128 stands for zero in the data rows.
How far apart are the two rows of each pair, measured in a hidden way? 0 means very close, and 40 very far. Two or three weighted sums of its numbers give each row a place; it is the straight-line distance between the places.
[ 88 143 163  89 100 141 159  86  99 147]
[107 117 116  91  92 120 133 125 129 159]: 14
[123 110  84 134 116 139 105 148 147 123]
[124 106 100  96 106 115  98 149 158 148]: 21
[150 108 144  87 124  97 117  97 109  86]
[106 152 142 155 119 137 123 162 119 149]: 19
[121 158 136 151 116 154 141 152 123 155]
[158 106 133  93 123  94  95  96 114  98]: 17
[121 105 112 120 133  95  92 139 151  82]
[143 123 102 147 150 138 121 149 150 113]: 18
[142 157 155 157 159 145 157 108 117 128]
[124 142 151 144 129 164 155 121 136 169]: 15
[116 147 180 139 131 143 150 125  95 141]
[145 140 165 113 127  97  97  99  97 117]: 15
[131 148 147 151 143 133 172 150 151 120]
[167  99 116 102 116 103 131  92 130 119]: 28
[108 159 139 162 114 138 127 162 108 161]
[130 161 169 140 120 125 132 104  86  97]: 18
[121 129 101 121 155 160 133 123 166 124]
[141 136 168 132 141 124 115  93 100 122]: 28
[ 98 140 144 122  93 129 157  91  91 149]
[121 133  82 145 142 146 126 157 161 109]: 7
[ 98 152 157  99  91 126 162 102 100 136]
[ 94 153 164  87  78 139 152  81  83 129]: 10
[104 149 151 135  95 120 145 122  81 130]
[ 88 147 163 141 133 157 163 138 110 162]: 17
[166 112 142 106 120  83 105 100  89  90]
[151  94 128  96 116  81 112  94  93 106]: 6
[100 150 143 135 115 142 135 155 106 153]
[155 108 127  95 119 111 100  86  97  91]: 24
[152 103 128  93 131 110 101 103 104 113]
[116 101  98 137 143 127 123 148 147 125]: 13
[122  97 102 129 134 138 107 164 162 128]
[102 152 137 145 125 162 149 150 136 168]: 14
[139 158 137 149 136 156 152 123 142 130]
[155 110 129  92 133 113 114 101 128 109]: 12
[130 112  81 124 144 128 111 143 151 111]
[ 92 132 143  85  90 145 138 110  96 161]: 16
[115 121  92 150 145 150 121 140 150 125]
[137 145 167 130 125 142 165 122 106 155]: 35
[120  98 125  90 121 104  87 127 116 107]
[101 156 176 100  94 119 154  91  86 133]: 14
[162  97 129  83 124  98 124  94 113 104]
[146 153 148 146 140 152 167 142 124 133]: 13
[143 105 127  96 120  91 120  98 113  92]
[121 103 129  82 106 111  99 111 128 113]: 12
[119 124 114 145 153 142 128 153 150 134]
[124 106  99 127 149 126 110 150 155 138]: 4
[121  93 104  99 113 108 117 144 143 181]
[113 153 128 139 124 155 119 164 121 166]: 10
[134 114 113  78 107 118  90 105 129  93]
[122 102  99 142 140 142 132 150 160 136]: 6
[105 151 153 148 128 138 127 143 117 172]
[142 107  88 134 128 116 111 144 162 130]: 10
[127 147 130 156 114 146 141 136 121 153]
[134 100 135  94 120  95 109 113 105 104]: 26
[134 128  97 159 141 134 149 159 166 152]
[159 139 140 115 117  99 108  95  82 108]: 20
[103 151 150  99  86 145 150  91  95 130]
[155 132 130 159 142 140 152 141 134 169]: 27
[130 104  97  96 114  93 104 110 124 120]
[120 109 101 143 132 151 137 160 144 126]: 11
[ 94 155 161  84  92 134 153  82  86 136]
[106 148 159 143 135 171 159 130 143 153]: 13
[118 134 102 144 152 146 129 166 148 113]
[117 103  94 126 128 119  90 147 161 109]: 10
[107 152 132 150 133 154 140 141 137 147]
[147 108 147  88 128 103 112  77 118  92]: 17
[135 125 113 163 156 135 136 151 148 134]
[155 158 164 142 142 103 127 114  97 102]: 11
[151 114 129  88 121 104 116  90 110  85]
[100 146 162 145 111 137 157 142  94 136]: 16
[ 91 155 157 104  73 120 158 101  84 125]
[110 141 139 159 133 145 142 142 135 156]: 21
[118 149  82 154 154 133 122 142 157 122]
[127 146 153 139 132 167 147 142 123 169]: 37
[124 154 174 144 149 146 167 115 117 131]
[123 145 128 159 114 145 168 153 130 156]: 12
[132 135 154 125 131 113 121  94  99 118]
[139 111 100 138 153 116  93 158 154  97]: 5
[137  98  96 115 128 101 108 151 143  95]
[182 106 124 112 130  90 128  86 115 109]: 18
[103  99 107  97 105 120  88 140 149 178]
[102 150 168  86 101 117 150 109  92 129]: 35
[146 100 102 103 116  90 106 125 134 127]
[135 154 153 148 133 128 139 122 118 112]: 7
[128 113 121 150 148 145 156 150 144 135]
[157 109 145 105 141  76 135  91 136  80]: 15
[ 89 118 128 129 137 165 131 148 168 145]
[162 114 123  96 121 101 103 101 100  71]: 30
[115 163 122 139 106 137 135 161  96 141]
[143 105 135  86 111 108 100  99 125 125]: 5
[102 147 160 116  88 114 156 112  98 134]
[169  88 137  97 128 107 111 100 110 125]: 26
[149 112  81 107  88  98 114 133 131 149]
[139 101 111  97 107 111 107 116 133 116]: 12
[132 159 162 150 131 125 153 125 112 113]
[140 146 161 162 150 137 157 136 138 125]: 7
[141 146 166 152 135 144 168 130 106 163]
[122 111  95 108 154 111  92 143 162 117]: 27
[136 112  94 145 133 117 107 157 150  99]
[110  97 105 103 125 141  95 131 164 148]: 24
[141 149 148 157 157 150 158 128 145 123]
[ 92 155 154  92  81 135 146 101  83 125]: 10
[135  98 119  91 113 105 102 120 121 121]
[159 101 134  91 120  93 133  95  95 109]: 11
[105 153 151 135 109 150 162 119  86 154]
[145 145 155 123 125  97 120  98  80 103]: 13
[110 105 117 112 128  89 100 126 122  96]
[121 123 117 159 145 150 144 139 143 129]: 17
[107 108 101 118 135 137  92 139 145 112]
[140 166 161 139 135 145 152 126 115 146]: 23
[116 145 161 135 147 155 152 116 116 145]
[147 110  94 147 138 120 120 172 145 110]: 21
[144 157 145 162 130 121 137 142 113 110]
[100 148 159 142 146 149 158 142 140 109]: 28
[141 146 166 144 153 132 154 103  96 127]
[ 85 150 166 115 100 151 149  89  89 148]: 15
[ 94 141 166 104  90 128 145 103  84 141]
[114  98  99 142 132 132 122 144 148 123]: 13
[163 134 138 121 126  73 106 109  91 114]
[103 154 135 146 139 146 155 147 142 143]: 30
[116 148 153 107  92 115 156 107  88 109]
[103 104  95 139 144 151 111 152 170 133]: 27
[155  98 158 101 142  83 146  97 122  96]
[104 164 154 102  95 128 146 113  98 118]: 24
[142 143 140 139 133  97 119  98  86 102]
[115 133  90 160 136 150 130 152 151 110]: 14
[151 120 128  87 131  98 131  85 127  92]
[182 100 122 100 138  87 128  94 120 121]: 21
[110 145 150 127 148 157 164 116 146 123]
[111 112 109 127 134 116  87 130 145 110]: 25
[112 159 128 147 112 142 124 139 105 156]
[108 112  95 127 142 114 101 146 155 113]: 21
[138 109 104 149 141  83 112 160 139  93]
[139 173 145 143 136 132 143 124 106 100]: 20
[ 63 160 179 106  87 146 160  96  88 122]
[141 161 152 169 131 139 147 130 113 127]: 33
[134 146 155 126 135 151 165 136 123 147]
[102 159 129 136 111 155 121 152 140 171]: 26
[103 158 123 159 129 157 120 147 126 152]
[128 145 121 151 137 158 181 140 162 152]: 23
[100 159 147  92  93 151 149  94 102 154]
[123 103 104 145 125 118 114 153 140 126]: 28
[123 148 150 153 145 154 163 125 148 127]
[119 152 158 131 131 147 151 126  99 131]: 8
[146 158 136 151 150 154 161 132 138 117]
[116  94 101 117 124 123  93 129 149 124]: 14
[173  99 138  91 134 101 134  87 132 119]
[112 103  87 125 137 141 122 145 162 117]: 22
[ 90 166 169 111 104 169 164 103  80 144]
[147  86 148  86 133 113 106  89  97 116]: 24
[135  97  94 115 125 118  99 131 157 122]
[ 96 141 171  93  98 107 158 102  87 138]: 32
[170 104 113 102 133 102 128  88 110 101]
[164 106 142  96 122 103 142  86 107 105]: 15
[129 148 166 140 139 112 137 102  99 115]
[124  97  98  84  93 110 125 156 139 156]: 24
[130 107  79 133 127 136 128 153 157 125]
[137 162 158 131 117 154 157 104  98 118]: 3
[128  99 118 129 145 128 101 156 154 113]
[108 152 153 136 142 152 157 126 137 119]: 20
[120 140 103 151 157 139 140 152 150 115]
[140 108 134  99 120  81 116 102 112  99]: 21
[116 128  98 143 157 152 132 145 175 147]
[137  93 109 146 136 103  95 153 159 122]: 32
[166 114 122  96 111  97 125  95  96 107]
[192 109 136 106 136  72 137 106 115  97]: 19
[ 93 163 165 121  84 116 166 112  85 133]
[118 117  96 155 127 118 125 161 143 103]: 16
[ 90 103 101 131 113 155  99 144 155 121]
[108 156 133 140 121 162 122 141 115 174]: 21
[164 105 120  89 124 113  93  97 119 114]
[115 148 122 155 117 145 144 147 127 170]: 11
[ 98 147 152 117  93 127 152 119  79 132]
[178 105 140  96 132  89 150  99 129  87]: 15
[117 101 103 109 121  97 100 145 152 115]
[151 109  98 137 144  78  95 134 146  90]: 14
[138  97  90 137 129 111 109 129 153 103]
[135 146 150 155 147 137 146 130 144 146]: 21
[139  93 109  99 139 104  98 110 142 126]
[ 90 157 159 135 122 153 158 129  90 147]: 15
[155  99 133  86 115 123 112  82 128 126]
[114 112  93 119 124 141  95 132 147 137]: 16
[162 144 149 147 133 117 136 105  99 104]
[144 155 157 147 137 137 146 135 130 125]: 19
[129 103  96 106 118 112  94 127 143 114]
[112 158 126 150 134 150 142 135 153 128]: 15
[122 131  84 143 139 158 119 153 157 119]
[ 99 145 145 145 136 136 146 160 135 178]: 28
[119 103 108 121 164 139 116 146 184 147]
[142 104 141  81 135 117 103  93 121 108]: 16
[111 155 137 167 126 153 130 137 120 155]
[120 151 127 157 112 141 127 151 108 174]: 11
[155 113 124  86 121 115 118  78 127  93]
[102 135 103 144 132 172 113 147 163 136]: 18
[123 156 139 147 120 159 144 155 131 169]
[ 95 162 156 135  91 129 141  99  89 138]: 25
[149 106 125  93 116  93 113 100 114 108]
[143 153 141 152 122 139 161 131 101 144]: 10
[124 152 154 165 138 149 153 128 119 123]
[173  99 150 100 143  81 147 104 147  99]: 28
[135 147 167 148 161 153 154 117 130 133]
[138 102 110  83 120 115  93  96 120  98]: 18
[147 101 112 108 112  98  98 113 122 113]
[169 111 115  93 126 104 120  86 105 103]: 6
[144 101  96 133 140 114  96 150 155 124]
[161 112 110  79 108 102 109  98 112  86]: 10
[143 161 157 142 150 138 142 106 118 118]
[103 158 140 157 112 149 123 152 122 149]: 8
[120 155 127 155 134 139 158 147 146 155]
[ 98 146 130 139 115 170 130 129 119 186]: 24
[122 151 134 159 131 142 120 161 123 167]
[125  97 101 156 134 121 119 146 155 124]: 21
[136 145 154 141 134 141 155 125 128 115]
[124 143 148 153 154 151 145 139 153 144]: 13
[116 162 121 150 114 150 143 145 109 162]
[134 125 151 104 131  89 104 110  97 139]: 16
[103 150 151 124  98 143 143 107 101 147]
[114 167 156 122 119 172 150 115 108 150]: 10
[123 127  89 151 147 139 114 157 158 120]
[121 146 137 144 126 145 133 166 123 160]: 26
[117 102 108 127 150 131  98 141 164 118]
[137  88 117  95 127  93 101 120 116 126]: 17
